In the data rows, the value 50 means zero.
Here are some points, each followed by its number:
array([99, 62, 46, 48, 23, 43, 50, 44]) 0
array([75, 41, 49, 42, 44, 42, 50, 41]) 1
array([60, 65, 55, 45, 48, 50, 58, 48]) 2
array([61, 44, 53, 43, 67, 43, 49, 43]) 3
array([61, 30, 53, 44, 50, 71, 54, 45]) 4
array([80, 42, 52, 37, 28, 66, 48, 48]) 5
array([65, 46, 49, 38, 36, 66, 49, 44]) 6
array([96, 20, 45, 35, 31, 78, 44, 40]) 7
array([87, 21, 35, 23, 18, 30, 36, 34]) 8
array([99, 26, 42, 28, 17, 43, 41, 48]) 9
array([99, 23, 41, 28, 25, 44, 41, 42]) 10
array([85, 43, 48, 36, 35, 49, 49, 50]) 11
array([90, 51, 51, 43, 48, 54, 46, 50]) 12
array([45, 48, 48, 53, 69, 53, 52, 48]) 13
array([42, 41, 56, 60, 52, 66, 55, 48]) 14
array([29, 36, 47, 60, 74, 60, 47, 46]) 15
array([08, 66, 43, 51, 80, 31, 47, 43]) 16
array([54, 61, 52, 50, 19, 43, 56, 64]) 17
array([44, 62, 52, 48, 29, 48, 60, 73]) 18
array([47, 49, 53, 60, 39, 53, 60, 62]) 19
array([52, 34, 63, 62, 38, 61, 55, 75]) 20
array([45, 52, 60, 57, 31, 57, 47, 54]) 21
array([47, 36, 58, 50, 31, 73, 56, 56]) 22
array([42, 46, 53, 55, 51, 83, 51, 49]) 23
array([25, 54, 49, 48, 91, 70, 46, 47]) 24
array([47, 88, 45, 40, 48, 41, 54, 42]) 25
array([27, 55, 49, 51, 78, 53, 51, 43]) 26
array([31, 56, 49, 41, 99, 45, 49, 40]) 27
array([37, 39, 52, 54, 82, 58, 51, 44]) 28
array([25, 28, 41, 42, 87, 41, 45, 38]) 29
array([47, 38, 54, 71, 54, 64, 54, 45]) 30
Which point above is nearest to each new point by angle? Its number follows each.
array([56, 43, 48, 53, 22, 63, 55, 54]) 22
array([69, 36, 48, 34, 40, 63, 45, 44]) 7
array([52, 47, 56, 55, 50, 65, 51, 56]) 23
array([15, 99, 47, 48, 39, 33, 51, 51]) 25
array([40, 82, 45, 37, 45, 36, 54, 50]) 25
array([38, 60, 53, 54, 51, 56, 52, 47]) 26
array([39, 55, 52, 60, 86, 54, 55, 42]) 13
array([52, 66, 53, 58, 45, 44, 52, 46]) 25
array([12, 56, 47, 99, 56, 31, 50, 63]) 16
array([54, 59, 59, 55, 58, 66, 55, 54]) 23
array([85, 38, 47, 39, 20, 42, 45, 56]) 9
array([34, 75, 58, 66, 58, 42, 54, 55]) 16
array([41, 29, 61, 64, 43, 57, 56, 64]) 20
array([65, 48, 59, 48, 27, 56, 52, 58]) 5
array([16, 77, 47, 49, 80, 31, 45, 43]) 16
array([66, 51, 48, 51, 21, 65, 50, 60]) 5
array([16, 69, 45, 54, 66, 33, 46, 43]) 16
array([77, 32, 53, 56, 42, 55, 54, 52]) 7
array([50, 72, 49, 45, 49, 50, 53, 46]) 25
array([76, 43, 66, 65, 47, 65, 59, 49]) 12
array([62, 45, 51, 33, 18, 54, 56, 59]) 5
array([41, 44, 49, 37, 86, 54, 51, 39]) 27
array([78, 27, 52, 35, 20, 71, 48, 56]) 5
array([46, 71, 47, 47, 62, 42, 54, 41]) 25
array([67, 37, 53, 40, 34, 60, 55, 53]) 5
array([12, 70, 47, 84, 39, 31, 50, 59]) 16
array([77, 60, 49, 47, 18, 45, 51, 57]) 0
array([36, 49, 55, 55, 47, 56, 54, 51]) 14
array([61, 41, 54, 59, 46, 65, 56, 59]) 20
array([63, 52, 57, 48, 41, 59, 49, 52]) 5
array([89, 26, 50, 42, 40, 71, 45, 43]) 7
array([63, 52, 55, 46, 27, 59, 54, 58]) 5
array([20, 68, 56, 53, 58, 38, 48, 47]) 16
array([64, 59, 48, 40, 28, 44, 45, 44]) 0
array([15, 80, 45, 54, 70, 30, 49, 47]) 16
array([71, 57, 48, 38, 29, 49, 52, 48]) 0
array([51, 69, 47, 57, 40, 57, 59, 61]) 18
array([64, 59, 45, 51, 41, 38, 51, 45]) 0
array([07, 64, 46, 61, 53, 27, 45, 49]) 16
array([18, 61, 54, 69, 53, 46, 53, 50]) 16
array([72, 63, 52, 53, 45, 49, 54, 48]) 0
array([09, 61, 41, 42, 79, 29, 45, 41]) 16
array([62, 54, 54, 46, 40, 61, 53, 63]) 5
array([26, 67, 57, 52, 28, 44, 58, 80]) 18
